128 stands for zero in the data rows.
Each row of this table is followed by its label. One hidden rule gives the labels. It looks at one to three of the table's principal directions, none of them among the few with the most spread.
[80, 87, 104, 89, 27, 119, 114, 109, 177, 136, 111, 136, 64, 156, 100, 46, 165, 122, 158, 247, 147, 205, 74, 213, 56, 154, 22, 54, 164, 182, 87, 139] 3
[130, 112, 178, 102, 167, 116, 114, 94, 153, 126, 139, 85, 142, 134, 125, 147, 114, 138, 103, 128, 120, 105, 126, 129, 133, 88, 100, 175, 135, 140, 135, 120] 1
[89, 167, 84, 95, 115, 193, 125, 210, 72, 177, 124, 164, 160, 143, 125, 108, 142, 69, 150, 98, 78, 178, 90, 130, 126, 204, 163, 26, 83, 150, 121, 178] 3
[137, 82, 109, 102, 153, 118, 129, 112, 142, 99, 126, 89, 145, 147, 110, 129, 149, 199, 156, 154, 131, 88, 134, 133, 161, 73, 91, 199, 162, 107, 107, 111] 3
[110, 99, 105, 84, 135, 135, 138, 93, 126, 69, 111, 62, 146, 160, 96, 173, 161, 204, 172, 136, 60, 92, 123, 152, 153, 62, 84, 234, 161, 180, 78, 115] 3
[144, 157, 123, 163, 129, 139, 135, 157, 106, 144, 133, 168, 125, 117, 139, 123, 110, 96, 116, 95, 149, 141, 140, 111, 130, 148, 189, 93, 112, 104, 136, 140] 2
[138, 126, 145, 127, 176, 126, 120, 129, 135, 136, 135, 119, 141, 124, 129, 149, 101, 133, 101, 92, 149, 85, 143, 110, 158, 105, 159, 171, 122, 84, 145, 123] 2
[163, 162, 168, 156, 195, 103, 141, 106, 142, 113, 138, 92, 140, 126, 143, 181, 103, 130, 82, 68, 134, 94, 160, 100, 146, 75, 180, 200, 124, 116, 147, 110] 4
[151, 93, 144, 146, 122, 118, 111, 116, 126, 132, 134, 155, 124, 109, 117, 126, 97, 132, 128, 141, 165, 124, 138, 116, 132, 118, 110, 136, 147, 102, 146, 114] 1
[119, 78, 126, 98, 127, 129, 97, 115, 136, 119, 119, 120, 155, 105, 110, 131, 128, 166, 144, 157, 121, 102, 115, 106, 153, 137, 67, 150, 128, 110, 144, 120] 4
[83, 58, 86, 77, 75, 169, 115, 155, 98, 174, 128, 153, 118, 171, 84, 65, 165, 122, 178, 195, 101, 160, 122, 198, 108, 138, 88, 79, 155, 142, 91, 116] 3
[127, 127, 108, 107, 107, 109, 136, 98, 143, 78, 101, 92, 118, 139, 113, 148, 154, 175, 146, 150, 101, 137, 106, 143, 121, 107, 80, 174, 145, 168, 106, 136] 4
[113, 94, 143, 143, 37, 140, 116, 131, 108, 184, 139, 189, 91, 132, 118, 57, 135, 42, 151, 213, 126, 251, 108, 176, 49, 182, 56, 0, 152, 193, 130, 115] 3
[143, 130, 94, 109, 112, 104, 138, 105, 139, 61, 103, 94, 138, 127, 116, 154, 157, 205, 164, 149, 109, 119, 103, 118, 135, 109, 77, 181, 143, 156, 108, 144] 2
[144, 147, 118, 169, 131, 122, 141, 126, 124, 96, 122, 136, 131, 94, 154, 142, 128, 145, 133, 107, 136, 108, 143, 87, 156, 142, 152, 139, 115, 104, 136, 126] 3
[102, 119, 130, 104, 111, 159, 116, 145, 111, 150, 139, 140, 142, 134, 117, 114, 133, 108, 146, 139, 99, 139, 116, 142, 116, 147, 122, 90, 120, 157, 114, 136] 2
[134, 110, 126, 123, 116, 101, 124, 108, 136, 109, 120, 115, 142, 101, 144, 128, 150, 159, 146, 164, 120, 122, 119, 99, 130, 156, 58, 122, 125, 128, 156, 118] 4
[161, 175, 181, 172, 173, 125, 133, 117, 143, 108, 156, 131, 134, 106, 150, 155, 85, 125, 85, 65, 160, 77, 160, 94, 144, 88, 226, 168, 110, 111, 122, 139] 2
[73, 187, 143, 94, 182, 181, 123, 170, 156, 164, 142, 107, 125, 168, 130, 124, 97, 70, 81, 59, 135, 114, 100, 161, 141, 115, 221, 122, 97, 128, 88, 176] 2
[175, 194, 117, 190, 177, 125, 142, 180, 101, 136, 134, 167, 162, 84, 171, 152, 101, 106, 101, 46, 165, 110, 151, 42, 166, 171, 223, 99, 79, 54, 181, 144] 2
[136, 106, 109, 128, 104, 147, 119, 149, 85, 134, 127, 163, 153, 109, 119, 118, 137, 134, 160, 139, 108, 139, 130, 106, 137, 160, 117, 94, 121, 124, 137, 130] 3
[157, 82, 160, 146, 109, 118, 94, 107, 130, 131, 135, 169, 126, 90, 112, 113, 93, 133, 118, 155, 168, 127, 139, 106, 128, 128, 107, 123, 137, 98, 152, 118] 4
[105, 85, 125, 127, 120, 183, 78, 178, 109, 193, 142, 198, 145, 108, 92, 94, 89, 79, 118, 119, 156, 129, 137, 121, 144, 162, 173, 75, 108, 73, 141, 122] 4
[111, 135, 93, 106, 145, 122, 187, 80, 142, 46, 104, 23, 101, 207, 114, 170, 186, 201, 167, 127, 59, 113, 134, 198, 144, 13, 114, 255, 190, 204, 34, 110] 3
[110, 131, 166, 96, 116, 106, 121, 91, 172, 147, 129, 102, 71, 180, 93, 133, 108, 99, 81, 139, 142, 148, 120, 213, 63, 73, 129, 161, 155, 176, 104, 126] 2
[129, 126, 122, 159, 124, 174, 104, 174, 102, 143, 144, 194, 161, 77, 139, 98, 105, 114, 139, 108, 152, 109, 135, 71, 168, 180, 184, 69, 90, 74, 135, 148] 3
[174, 91, 126, 173, 110, 112, 143, 110, 97, 106, 137, 150, 132, 111, 131, 122, 141, 160, 162, 156, 131, 129, 169, 109, 135, 107, 113, 139, 158, 121, 131, 91] 3
[135, 119, 75, 131, 103, 116, 131, 150, 115, 118, 112, 148, 140, 107, 132, 117, 157, 163, 162, 149, 136, 120, 125, 101, 137, 172, 104, 106, 118, 96, 148, 127] 2
[137, 206, 121, 148, 181, 133, 138, 169, 128, 138, 125, 133, 142, 119, 152, 164, 100, 99, 83, 37, 148, 106, 129, 89, 150, 148, 226, 130, 80, 86, 152, 158] 2
[91, 105, 140, 74, 126, 112, 110, 103, 175, 145, 126, 91, 104, 162, 98, 128, 130, 134, 108, 155, 132, 108, 117, 185, 93, 100, 96, 163, 142, 146, 118, 116] 2
[176, 158, 124, 156, 129, 79, 168, 70, 131, 25, 108, 72, 138, 114, 147, 197, 154, 207, 160, 124, 90, 117, 129, 92, 137, 84, 83, 215, 152, 186, 117, 122] 2
[102, 43, 125, 82, 80, 119, 119, 95, 142, 144, 133, 116, 96, 169, 94, 76, 162, 154, 163, 226, 123, 138, 129, 206, 91, 97, 39, 130, 183, 155, 97, 96] 2
[171, 105, 151, 158, 137, 117, 123, 113, 121, 109, 140, 142, 146, 96, 139, 121, 117, 152, 134, 140, 149, 119, 145, 86, 151, 116, 115, 135, 137, 103, 143, 120] 4
[177, 151, 191, 188, 134, 115, 121, 119, 128, 141, 150, 173, 117, 89, 155, 112, 85, 83, 79, 110, 174, 152, 150, 93, 116, 134, 177, 86, 113, 107, 158, 135] 1
[85, 92, 75, 107, 102, 169, 128, 168, 93, 158, 122, 149, 136, 139, 121, 88, 164, 122, 173, 154, 99, 133, 128, 146, 146, 171, 115, 81, 124, 112, 115, 119] 4
[133, 177, 132, 130, 144, 136, 139, 142, 121, 133, 122, 118, 128, 151, 124, 151, 121, 91, 104, 87, 108, 170, 116, 137, 112, 117, 169, 122, 119, 163, 121, 148] 4
[175, 91, 101, 154, 101, 142, 142, 129, 51, 80, 130, 150, 184, 98, 128, 142, 155, 183, 218, 154, 75, 145, 138, 73, 160, 131, 72, 124, 153, 160, 123, 116] 1
[131, 98, 174, 123, 122, 140, 104, 121, 121, 173, 149, 153, 115, 144, 100, 114, 88, 75, 108, 141, 142, 167, 129, 162, 96, 105, 121, 104, 152, 150, 130, 119] 2
[171, 111, 128, 168, 94, 106, 141, 99, 122, 86, 120, 145, 105, 112, 131, 111, 138, 159, 143, 162, 145, 153, 142, 122, 127, 108, 111, 137, 155, 130, 115, 124] 1
[95, 59, 86, 119, 59, 170, 111, 172, 69, 190, 130, 203, 126, 119, 118, 55, 152, 95, 183, 192, 117, 165, 131, 146, 121, 208, 84, 16, 130, 105, 139, 112] 2
[148, 127, 92, 159, 116, 143, 121, 172, 68, 138, 118, 188, 169, 72, 146, 137, 119, 122, 157, 107, 126, 130, 131, 53, 164, 209, 127, 73, 95, 79, 182, 133] 1
[133, 122, 122, 134, 157, 140, 124, 141, 115, 128, 127, 134, 144, 116, 132, 138, 116, 139, 122, 99, 135, 94, 142, 103, 169, 127, 157, 152, 117, 82, 138, 127] 3
[211, 153, 131, 229, 160, 101, 181, 101, 87, 44, 130, 122, 154, 80, 185, 177, 133, 180, 161, 90, 120, 107, 177, 38, 190, 98, 147, 184, 144, 114, 140, 103] 2
[111, 178, 90, 131, 120, 119, 146, 137, 134, 101, 99, 116, 117, 119, 146, 154, 144, 138, 126, 98, 116, 117, 112, 117, 136, 164, 146, 135, 100, 126, 131, 150] 2
[170, 134, 97, 194, 101, 103, 161, 119, 107, 80, 120, 146, 125, 93, 160, 127, 158, 167, 166, 142, 133, 128, 158, 84, 143, 142, 126, 125, 136, 113, 134, 108] 3
[120, 65, 133, 104, 74, 120, 84, 120, 149, 164, 125, 171, 97, 127, 84, 80, 108, 115, 123, 195, 176, 162, 109, 166, 89, 141, 71, 88, 151, 113, 139, 123] 2
[109, 111, 114, 129, 56, 69, 150, 66, 176, 93, 110, 104, 55, 141, 129, 113, 170, 166, 143, 203, 138, 124, 135, 189, 69, 119, 62, 151, 164, 165, 109, 97] 1
[169, 97, 115, 158, 88, 155, 82, 171, 75, 143, 128, 230, 170, 58, 107, 112, 87, 117, 151, 133, 159, 162, 115, 53, 145, 197, 123, 50, 105, 84, 172, 150] 2
[112, 130, 96, 107, 108, 138, 115, 153, 128, 141, 115, 146, 125, 135, 104, 122, 128, 123, 131, 129, 134, 141, 108, 140, 116, 151, 132, 108, 119, 123, 126, 144] 2
[157, 108, 195, 141, 163, 138, 97, 128, 131, 177, 160, 157, 128, 135, 101, 123, 61, 74, 75, 105, 174, 143, 148, 137, 116, 80, 173, 129, 142, 109, 142, 118] 3
[60, 124, 46, 78, 59, 158, 118, 182, 113, 165, 96, 160, 112, 141, 113, 75, 181, 113, 159, 166, 101, 158, 92, 166, 107, 224, 110, 39, 94, 123, 120, 155] 1
[53, 164, 130, 52, 210, 147, 159, 132, 167, 144, 137, 11, 137, 218, 141, 161, 149, 112, 124, 93, 75, 101, 95, 193, 138, 74, 113, 185, 142, 183, 84, 130] 1
[144, 137, 193, 142, 170, 103, 131, 72, 164, 106, 141, 78, 117, 139, 126, 176, 98, 125, 85, 101, 126, 109, 149, 137, 121, 51, 138, 211, 149, 161, 124, 101] 4
[108, 183, 80, 124, 143, 140, 146, 163, 119, 114, 102, 112, 143, 124, 151, 147, 156, 131, 128, 84, 98, 122, 112, 102, 155, 172, 163, 121, 85, 115, 132, 154] 1
[125, 178, 163, 114, 202, 105, 129, 108, 177, 132, 122, 65, 116, 163, 116, 191, 95, 106, 45, 54, 134, 104, 134, 148, 123, 64, 189, 218, 120, 130, 136, 123] 1
[86, 169, 53, 96, 121, 182, 146, 208, 86, 163, 111, 132, 148, 174, 116, 109, 177, 88, 154, 103, 68, 187, 103, 154, 124, 172, 171, 60, 100, 156, 100, 155] 1
[172, 127, 108, 188, 94, 110, 134, 129, 109, 92, 126, 180, 135, 65, 152, 116, 135, 168, 153, 139, 159, 107, 154, 65, 146, 166, 143, 106, 114, 83, 148, 125] 3
[120, 193, 157, 104, 190, 84, 155, 103, 180, 132, 127, 50, 103, 179, 142, 180, 122, 113, 65, 78, 130, 104, 126, 166, 97, 77, 159, 195, 127, 152, 134, 128] 1
[141, 112, 129, 132, 137, 122, 118, 112, 128, 94, 125, 118, 159, 95, 130, 154, 127, 172, 144, 126, 119, 90, 133, 84, 158, 126, 107, 167, 123, 117, 140, 119] 3
[157, 128, 148, 172, 82, 102, 115, 123, 134, 152, 128, 190, 87, 99, 131, 97, 99, 84, 99, 151, 187, 178, 132, 127, 85, 163, 129, 63, 128, 109, 162, 129] 2
[136, 122, 88, 144, 103, 137, 123, 165, 98, 145, 117, 170, 142, 108, 124, 111, 142, 117, 147, 135, 128, 159, 128, 102, 129, 179, 129, 73, 112, 104, 152, 125] 4
[183, 150, 153, 207, 142, 150, 102, 187, 79, 175, 154, 237, 167, 45, 159, 111, 64, 63, 99, 76, 190, 140, 152, 26, 155, 206, 212, 26, 74, 41, 201, 143] 2
[157, 94, 107, 187, 46, 72, 158, 67, 123, 72, 104, 133, 86, 100, 144, 129, 168, 162, 180, 206, 117, 175, 145, 126, 97, 141, 24, 126, 175, 170, 140, 75] 2
[99, 143, 126, 111, 150, 168, 131, 155, 86, 147, 130, 121, 167, 122, 150, 143, 136, 97, 144, 98, 68, 132, 116, 105, 157, 171, 124, 97, 99, 144, 140, 138] 4
[128, 167, 117, 151, 132, 143, 108, 181, 119, 159, 131, 187, 148, 76, 152, 119, 100, 94, 103, 84, 167, 109, 124, 68, 144, 211, 193, 59, 65, 61, 173, 158] 2
[135, 106, 141, 119, 118, 113, 116, 105, 141, 120, 124, 119, 126, 123, 118, 123, 133, 141, 123, 156, 126, 138, 123, 130, 119, 120, 90, 136, 135, 137, 134, 122] 1
[149, 168, 138, 173, 154, 47, 198, 43, 175, 43, 111, 32, 81, 139, 182, 183, 172, 190, 116, 121, 113, 79, 170, 135, 131, 63, 114, 247, 157, 152, 119, 82] 4
[130, 93, 131, 131, 113, 142, 91, 147, 125, 160, 130, 177, 134, 102, 109, 102, 98, 106, 120, 142, 165, 143, 121, 112, 133, 158, 120, 87, 121, 87, 153, 129] 3
[150, 153, 156, 178, 104, 114, 136, 117, 121, 130, 135, 163, 104, 98, 157, 120, 110, 92, 111, 124, 149, 152, 140, 111, 107, 156, 147, 84, 118, 131, 148, 130] 2
[117, 107, 154, 84, 154, 132, 111, 103, 147, 115, 131, 85, 147, 142, 109, 147, 123, 154, 124, 133, 105, 105, 113, 138, 139, 87, 96, 181, 138, 151, 113, 132] 4
[112, 170, 131, 106, 139, 130, 147, 123, 113, 122, 117, 92, 132, 153, 133, 175, 134, 107, 126, 95, 71, 147, 109, 144, 112, 127, 121, 142, 121, 190, 125, 140] 2
[161, 116, 151, 162, 150, 147, 102, 172, 102, 184, 157, 192, 159, 97, 132, 101, 86, 79, 109, 110, 175, 143, 147, 82, 138, 156, 171, 61, 110, 70, 171, 124] 3
[117, 122, 90, 128, 108, 142, 127, 151, 110, 126, 119, 147, 140, 116, 124, 122, 145, 141, 154, 131, 118, 121, 128, 115, 139, 160, 132, 111, 115, 114, 128, 129] 2
Which label does each new row get?
[96, 114, 80, 86, 90, 118, 154, 113, 130, 100, 111, 89, 109, 169, 115, 120, 193, 181, 177, 174, 82, 117, 121, 183, 108, 113, 83, 155, 152, 174, 83, 121] -> 2
[136, 162, 149, 145, 123, 130, 118, 152, 135, 165, 144, 167, 117, 120, 135, 107, 102, 76, 93, 112, 165, 152, 126, 126, 95, 155, 179, 66, 104, 119, 143, 148] -> 2
[123, 81, 76, 88, 75, 122, 129, 105, 119, 67, 103, 103, 147, 133, 96, 133, 182, 217, 210, 196, 77, 131, 100, 135, 128, 119, 24, 161, 161, 181, 94, 126] -> 2
[158, 124, 183, 162, 140, 127, 112, 117, 131, 141, 161, 161, 132, 102, 130, 125, 85, 110, 101, 113, 165, 105, 159, 107, 121, 108, 175, 126, 125, 111, 138, 119] -> 2
[112, 79, 106, 94, 122, 123, 119, 126, 157, 144, 123, 116, 101, 167, 96, 85, 146, 153, 128, 173, 157, 122, 130, 182, 123, 93, 109, 150, 159, 98, 104, 115] -> 4
[74, 142, 85, 73, 106, 198, 112, 207, 75, 188, 122, 166, 156, 147, 115, 93, 143, 72, 153, 120, 80, 176, 82, 144, 125, 209, 139, 22, 88, 144, 120, 178] -> 3
[59, 95, 96, 49, 104, 120, 132, 104, 170, 118, 111, 65, 105, 172, 117, 104, 188, 176, 158, 192, 94, 98, 100, 196, 113, 124, 46, 155, 144, 158, 90, 125] -> 3
[69, 117, 67, 58, 173, 152, 179, 110, 132, 71, 106, 0, 138, 226, 108, 174, 201, 201, 192, 124, 26, 94, 117, 200, 172, 29, 87, 255, 182, 200, 34, 107] -> 2
[111, 127, 119, 104, 129, 136, 122, 143, 138, 142, 132, 126, 133, 138, 124, 116, 128, 126, 135, 137, 137, 125, 108, 138, 123, 138, 115, 111, 127, 126, 123, 140] -> 1
[162, 142, 132, 157, 125, 106, 147, 101, 140, 77, 124, 120, 112, 121, 137, 132, 134, 171, 128, 128, 145, 113, 142, 119, 137, 91, 148, 170, 141, 126, 105, 135] -> 4
[147, 181, 123, 182, 150, 52, 229, 34, 150, 9, 108, 10, 91, 144, 200, 202, 203, 212, 152, 116, 64, 73, 180, 131, 142, 56, 108, 255, 163, 190, 97, 76] -> 4
[135, 126, 152, 144, 133, 161, 118, 138, 107, 141, 142, 157, 128, 128, 118, 119, 98, 98, 115, 105, 132, 142, 138, 132, 138, 110, 177, 119, 130, 128, 110, 138] -> 4
[40, 169, 56, 54, 171, 186, 134, 188, 156, 130, 109, 77, 141, 181, 115, 132, 153, 145, 136, 76, 105, 73, 86, 164, 175, 128, 187, 164, 98, 109, 66, 175] -> 1
[94, 60, 107, 67, 76, 114, 106, 104, 151, 131, 111, 117, 105, 144, 100, 84, 162, 168, 156, 218, 126, 132, 100, 177, 106, 140, 24, 122, 152, 135, 118, 125] -> 4
[144, 144, 157, 112, 170, 97, 161, 69, 142, 69, 137, 43, 136, 166, 125, 206, 132, 182, 141, 105, 85, 82, 139, 148, 124, 29, 107, 252, 170, 202, 95, 109] -> 1
[135, 117, 160, 110, 154, 127, 108, 108, 147, 118, 133, 109, 140, 126, 113, 142, 109, 146, 106, 119, 131, 103, 126, 123, 140, 93, 130, 174, 128, 125, 125, 133] -> 1
[174, 108, 143, 187, 93, 101, 112, 128, 123, 143, 138, 199, 121, 68, 144, 91, 111, 117, 116, 157, 188, 140, 156, 81, 114, 175, 131, 65, 116, 73, 179, 111] -> 4
[145, 105, 169, 128, 140, 131, 104, 115, 131, 148, 143, 145, 120, 136, 96, 138, 77, 107, 99, 116, 156, 131, 136, 145, 118, 84, 146, 154, 149, 125, 128, 122] -> 1
[136, 141, 105, 167, 106, 143, 120, 156, 107, 129, 115, 184, 126, 85, 138, 119, 111, 110, 126, 108, 153, 138, 129, 89, 149, 182, 164, 86, 101, 83, 149, 143] -> 3
[194, 125, 177, 206, 140, 117, 120, 128, 110, 141, 156, 189, 136, 77, 150, 121, 76, 97, 104, 111, 187, 138, 165, 70, 136, 130, 167, 95, 128, 83, 170, 113] -> 2
[179, 153, 110, 196, 126, 96, 179, 106, 103, 62, 126, 120, 135, 102, 169, 161, 155, 178, 166, 116, 115, 108, 167, 81, 148, 114, 138, 164, 141, 135, 128, 104] -> 1
[186, 146, 170, 193, 126, 98, 131, 107, 123, 108, 144, 161, 133, 72, 161, 136, 102, 127, 112, 119, 161, 125, 154, 67, 126, 141, 145, 111, 117, 111, 165, 123] -> 3
[72, 148, 60, 108, 118, 165, 130, 178, 127, 133, 107, 134, 134, 125, 135, 115, 151, 130, 151, 111, 118, 108, 102, 123, 160, 188, 149, 99, 93, 98, 114, 153] -> 2
[100, 67, 129, 73, 92, 144, 103, 109, 133, 132, 130, 120, 123, 158, 77, 109, 137, 150, 158, 185, 106, 133, 111, 183, 104, 98, 69, 144, 162, 172, 90, 122] -> 2
[126, 93, 149, 92, 97, 95, 106, 83, 169, 115, 118, 112, 102, 130, 107, 111, 132, 158, 118, 187, 143, 132, 106, 158, 96, 114, 57, 146, 147, 145, 127, 133] -> 4
[104, 104, 91, 92, 106, 144, 117, 141, 137, 133, 112, 127, 110, 164, 85, 108, 139, 139, 139, 151, 132, 146, 109, 176, 119, 110, 119, 138, 148, 132, 94, 137] -> 3
[150, 133, 176, 143, 128, 95, 119, 93, 169, 125, 141, 124, 103, 123, 127, 125, 105, 123, 90, 139, 168, 127, 136, 138, 94, 97, 133, 142, 138, 135, 133, 122] -> 3
[148, 142, 143, 156, 131, 155, 120, 171, 87, 183, 143, 177, 144, 126, 126, 110, 107, 49, 111, 107, 128, 201, 134, 114, 111, 156, 167, 44, 114, 131, 153, 129] -> 1
[116, 209, 131, 154, 141, 105, 154, 136, 138, 139, 114, 121, 103, 114, 181, 153, 125, 78, 83, 76, 130, 132, 124, 111, 115, 186, 168, 97, 82, 119, 168, 143] -> 3
[123, 157, 152, 120, 150, 135, 138, 118, 115, 119, 131, 102, 141, 133, 141, 162, 125, 117, 121, 96, 86, 123, 125, 123, 132, 120, 136, 147, 117, 165, 126, 137] -> 3
[173, 155, 140, 193, 125, 108, 154, 121, 110, 105, 140, 153, 126, 95, 166, 134, 122, 129, 134, 114, 148, 125, 158, 86, 133, 136, 157, 114, 126, 117, 143, 120] -> 1
[242, 79, 182, 230, 139, 134, 123, 121, 49, 117, 168, 210, 170, 69, 134, 131, 70, 127, 151, 119, 164, 148, 190, 45, 166, 91, 150, 119, 164, 92, 158, 96] -> 1
[61, 185, 103, 60, 186, 176, 134, 173, 167, 136, 130, 72, 139, 187, 127, 129, 129, 124, 116, 74, 121, 90, 80, 167, 154, 106, 188, 151, 106, 133, 66, 186] -> 1
[40, 182, 88, 46, 160, 180, 141, 164, 169, 123, 120, 61, 122, 200, 118, 120, 157, 136, 128, 93, 95, 94, 78, 195, 143, 105, 180, 157, 109, 160, 41, 186] -> 2
[138, 171, 121, 154, 133, 119, 147, 113, 144, 76, 112, 111, 115, 116, 146, 154, 128, 152, 120, 97, 130, 114, 125, 110, 146, 115, 161, 169, 120, 132, 110, 147] -> 3
[48, 137, 87, 51, 109, 159, 126, 141, 168, 128, 111, 80, 110, 188, 95, 113, 160, 132, 147, 150, 97, 141, 71, 204, 108, 119, 101, 133, 136, 184, 62, 157] -> 2
